A single turn carries every row of the set below to another of its rows. Some are shown first; where does it send the rows asked next?
K_788: [11, 12, -9, 0, 1, 2, 4, -23, 10, -12, -6, 15, -7, 5, -2, 15, -4, 11, -5, -4, -8]
K_320: [-9, -8, -15, 15, -2, -4, -3, -11, 8, -21, -12, 1, -3, 8, -9, -20, 3, 0, -3, 0, 12]
K_506: [10, 12, -19, -2, -5, -4, -8, -8, 12, -9, -12, 9, -18, 3, 3, -9, 7, 10, -11, -13, 5]
K_825: [7, 8, -9, 0, 1, 2, 4, -27, 9, -14, -3, 13, -10, 4, -3, 9, -4, 10, -12, -1, -8]
K_502: [8, 10, -10, 1, 1, 0, 3, -23, 10, -9, -6, 10, -1, 3, 3, 20, -4, 11, -2, -8, -11]
K_555: [-13, -7, -10, 6, 0, 4, -3, -6, 1, -15, -11, -4, 11, 5, -11, -16, 8, -6, 13, 4, 9]
K_660: [-4, 2, -5, 6, 7, -4, 12, -12, -6, 15, -1, -10, 2, 11, 2, 5, 6, 0, -5, -11, -2]
K_957: [17, 2, -10, -7, -10, -2, -9, -10, -13, -7, -13, 12, 3, 16, 2, 7, -3, 12, 2, -17, -7]
K_75: [-13, -8, -21, 13, -2, -7, -5, -9, 14, -13, -15, -4, 2, 6, 1, -13, 9, 0, 0, -1, 11]
K_561: [1, -5, 5, 17, -1, -6, -8, -23, -9, -9, -10, -11, -4, 19, -4, 2, -8, 3, 1, -12, 4]
K_168: [-6, 0, 3, 4, 3, 11, -2, -8, -7, -7, -15, 0, 9, 8, -10, -9, 8, -6, 21, 7, 6]
K_177: [-2, 4, -3, -2, -13, 5, 0, -25, 21, 2, -10, 0, 9, 3, -7, 1, 1, 0, -12, -14, -3]
K_474: [-11, -5, -11, 4, 0, 5, -2, -6, 3, -16, -12, -1, 8, 7, -12, -19, 9, -7, 10, 7, 11]
K_987: [2, 4, -15, 4, -5, -10, -12, -8, 5, -3, -10, -3, -1, -3, 7, 4, 4, 10, 1, -28, -4]
K_994: [8, 5, -4, 9, -1, -1, -4, -19, 4, -11, -14, 0, -19, 24, -1, -8, 0, 3, -11, 6, 13]
K_961: [9, 10, -6, 3, 1, 1, 3, -25, 5, -14, -5, 12, -3, 4, -4, 16, -8, 11, -2, -9, -12]
K_126: [-6, 1, -1, 1, 3, 10, -2, -5, -1, -3, -17, 0, 9, 7, -4, -8, 12, -5, 20, 10, 7]
K_261: [-13, -6, -13, 4, 0, 4, -3, -5, 5, -13, -13, -4, 10, 6, -8, -16, 11, -6, 11, 7, 10]
K_952: [17, 12, -5, -2, -13, -1, -18, -3, -7, -7, 0, -5, 2, 6, -5, -13, 12, 7, 5, -9, -2]
K_707: [17, 6, -15, -11, -10, -2, -8, -8, -6, -4, -15, 13, 1, 16, 8, 8, 1, 12, 0, -12, -5]
K_386: [8, 3, -7, 7, -5, -6, -9, -14, -7, -18, -6, 7, -11, 2, -11, -9, -6, 10, -5, -27, 0]
K_812: [-4, 3, 1, 1, 3, 12, -1, -6, -3, -7, -16, 4, 4, 10, -8, -13, 10, -5, 17, 12, 9]
K_483: [1, -1, 5, 1, 1, 8, 3, -5, -8, 0, -16, 6, 8, 10, -8, -2, 6, -8, 23, 7, -1]
K_475: [4, 2, 4, -1, 1, 9, 4, -4, -6, -3, -16, 10, 2, 12, -10, -7, 6, -8, 18, 11, 2]
K_702: [1, 2, 0, -3, 1, 8, 3, -3, -2, 2, -18, 7, 5, 10, -4, -3, 10, -8, 20, 12, 1]
K_488: [3, 10, -10, -1, 5, 1, 13, -19, 2, 11, -1, 1, -11, 14, 2, -4, 10, 0, -15, 2, 3]
K_507: [-4, 3, -5, 5, 5, -3, 10, -21, -6, 15, 1, -9, 3, 10, 3, 6, 6, 0, -6, -11, -4]
K_749: [3, 3, -5, 5, 1, -1, 3, -28, 3, -13, -2, 7, -2, 1, -4, 15, -8, 10, -6, -10, -13]
K_457: [-10, -8, -11, 9, -3, 3, 3, -6, -4, -12, -11, -2, 6, 3, -13, -19, 7, -9, 14, 3, 7]
K_335: [0, 2, 2, 0, -13, 6, 1, -27, 15, -4, -8, 2, 7, 4, -15, -2, -4, 0, -13, -16, -3]
K_895: [2, 9, -8, 0, 8, 0, 15, -12, 1, 11, -3, -1, -12, 16, -1, -5, 9, 0, -14, 1, 4]
K_223: [-1, 1, -9, 9, 0, -7, -8, -16, 9, 4, -16, -14, -3, 17, 15, 8, 5, 3, -1, -2, 6]
K_845: [24, 5, -20, -5, -9, -9, -1, -2, -1, -9, -14, 10, 0, 9, 4, -7, 1, 14, -3, -13, 1]
K_96: [20, 2, -18, -2, -9, -11, -3, -2, -4, -7, -13, 5, 7, 7, 6, -1, -1, 14, 1, -20, -3]
K_920: [2, 7, -12, 0, 1, 0, 2, -25, 12, -7, -5, 6, -3, 1, 5, 17, -1, 10, -8, -5, -11]
K_666: [-14, -12, -14, 19, -2, -7, -5, -11, 4, -17, -12, -6, 6, 5, -5, -13, 2, 0, 4, -9, 7]
K_317: [23, 2, -14, -1, -9, -10, -1, -5, -8, -13, -12, 10, 2, 9, -2, -7, -4, 14, -1, -19, -1]
K_84: [-8, -5, -15, 6, -2, 4, 4, -5, 2, -10, -13, 0, 3, 4, -10, -20, 10, -10, 11, 8, 9]
K_963: [3, 4, 1, 7, 5, 1, 12, -25, -14, 3, 4, 1, -8, 14, -11, -6, 0, 0, -12, -7, 0]
K_553: [18, 13, -7, -3, -13, -1, -18, -2, -6, -6, -1, -4, 1, 6, -4, -13, 13, 7, 4, -7, -1]
K_592: [16, 12, -7, -3, -14, -2, -18, -2, -6, -5, -1, -6, 3, 5, -2, -11, 14, 7, 6, -9, -1]
K_269: [1, 3, 2, 7, 7, 0, 15, -16, -14, 4, 2, -2, -8, 15, -12, -5, 0, 0, -10, -8, 1]
K_239: [-12, -7, -15, 7, -2, 2, 3, -4, 1, -7, -13, -4, 8, 2, -7, -16, 11, -10, 14, 5, 6]
K_643: [1, 6, -2, -4, -13, 7, 2, -26, 21, -2, -10, 5, 3, 5, -12, -5, 0, 0, -16, -10, 0]
K_431: [20, 6, -12, -10, -10, 0, -7, -9, -9, -10, -13, 17, -3, 18, 1, 2, -2, 12, -2, -10, -4]

K_825 turns into K_749
K_987 turns into K_506
And these:
K_961 turns into K_502
K_223 turns into K_994
K_475 turns into K_483
K_239 turns into K_84
K_812 turns into K_168
K_177 turns into K_643
K_555 turns into K_261
K_707 turns into K_431
K_895 turns into K_269
K_963 turns into K_507
K_845 turns into K_317
K_75 turns into K_320

A single turn carries every row of the set below to another of its rows. Some are shown first; where does it send the rows asked next?
K_766: [11, 9, 5, -8, 17, 1, -1, -17, -13, 6, -6, 24, 3, -4, -2, -8, -6, -11]
K_55: [16, 8, -9, 10, 16, -6, 10, -10, 3, 2, 7, -1, 8, 0, 3, -18, -6, -27]
K_824: [10, 10, 3, -12, 14, -3, 3, -14, -4, 7, -7, 18, 6, 2, 7, -11, -4, -9]
K_345: [-6, 10, -2, 4, 15, -5, 7, -9, -23, -3, -8, -3, 14, -4, -3, -27, 3, -17]
K_614: [-4, 8, -3, 26, 21, 1, -1, -4, -16, 7, 2, 3, 12, 3, 7, 1, -34, -17]
K_88: [-2, 2, 14, 19, 18, -3, -3, -1, -2, -7, -9, -5, -1, 5, -5, -8, -27, -21]
K_110: [1, 8, -10, 8, -1, 4, 9, -12, -14, -7, -10, 9, 9, -9, 9, -3, 0, -31]
K_869: [13, 9, -10, -6, 16, 13, 9, -10, -17, -4, -6, -10, 15, 4, 11, -12, -16, -15]
K_312: [-7, 19, 11, 17, 18, 10, 1, -3, -13, 5, -8, -3, -3, -6, 3, 9, -18, -16]
K_578: [-2, 9, -6, 6, 26, 2, 2, -11, -24, 3, -12, 6, 4, 3, -9, -26, 3, -15]
K_323: [-6, 17, 15, 21, 11, 1, -2, 0, -6, -8, -5, -5, -5, -5, -3, -3, -17, -9]
K_991: [-5, 4, 0, 22, 29, -3, -1, -4, -13, -3, -4, 5, 11, 4, 12, 0, -32, -20]
K_225: [-1, 5, -16, 7, 3, 5, 5, -13, -11, -2, -15, 16, 4, 1, 11, -8, 3, -27]
K_455: [-7, 5, 17, 21, 17, -5, -5, -8, -8, 3, -2, -4, 1, 1, -9, -12, -26, -21]
K_143: [-5, 17, 1, 21, 19, 8, 1, -2, -18, 7, -4, 1, 7, -3, 8, 10, -27, -13]
K_594: [-5, 3, 6, 27, 19, -4, -4, -9, -12, 4, 4, -1, 9, 4, -1, -12, -34, -20]
K_273: [-5, 9, -10, 4, 15, -1, 5, -7, -18, 2, -15, 3, 7, 6, -1, -28, 6, -12]
K_573: [7, 2, -14, 5, -1, -1, 5, 2, -11, 5, -16, 16, 15, 9, -4, -16, -11, -11]
K_197: [16, 10, -12, 8, 11, -1, 6, -13, 5, 3, 4, 5, 1, 7, 5, -21, -4, -18]
K_839: [-7, 18, 1, 24, 21, -2, 0, -3, -17, -3, 0, 7, 7, -6, 13, 6, -22, -8]
K_897: [6, 4, -14, 9, 9, 12, 2, -16, -16, -3, -13, 17, -1, -1, 4, -4, -3, -31]
K_720: [11, 8, -12, -7, 13, 13, 2, -16, -13, -3, -7, -1, 8, 10, 14, -18, -13, -9]
K_587: [18, 11, -13, 15, 15, 1, 3, -14, -2, 3, 7, 9, -3, 2, -5, -20, -4, -19]
K_367: [14, 9, -13, -1, 14, 20, 0, -16, -22, -5, -6, 1, 5, 7, 3, -16, -18, -9]
K_15: [-8, 13, 20, 17, 14, 3, -3, -7, -8, 2, -7, -4, -6, -5, -6, -1, -18, -19]
K_713: [8, 4, -10, 6, -2, -5, 10, 4, -14, 3, -8, 12, 23, 0, -6, -12, -15, -12]
K_160: [14, 2, -13, 7, 6, 3, 4, 2, -14, 6, -13, 18, 11, 7, -14, -13, -16, -12]
K_611: [-7, 2, 8, 24, 13, -5, -7, -9, -12, -10, 0, 2, 8, 2, 3, -10, -33, -14]
K_534: [-4, 19, 8, 18, 27, 2, 4, 5, -8, 0, -10, -2, -1, -3, 4, 7, -16, -13]
K_564: [11, 8, 10, -14, 16, -5, 6, -11, -6, 5, -7, 11, 12, -4, 4, -6, -8, -17]

K_143 turns into K_312
K_766 turns into K_578
And these:
K_720 turns into K_225
K_611 turns into K_991
K_55 turns into K_713

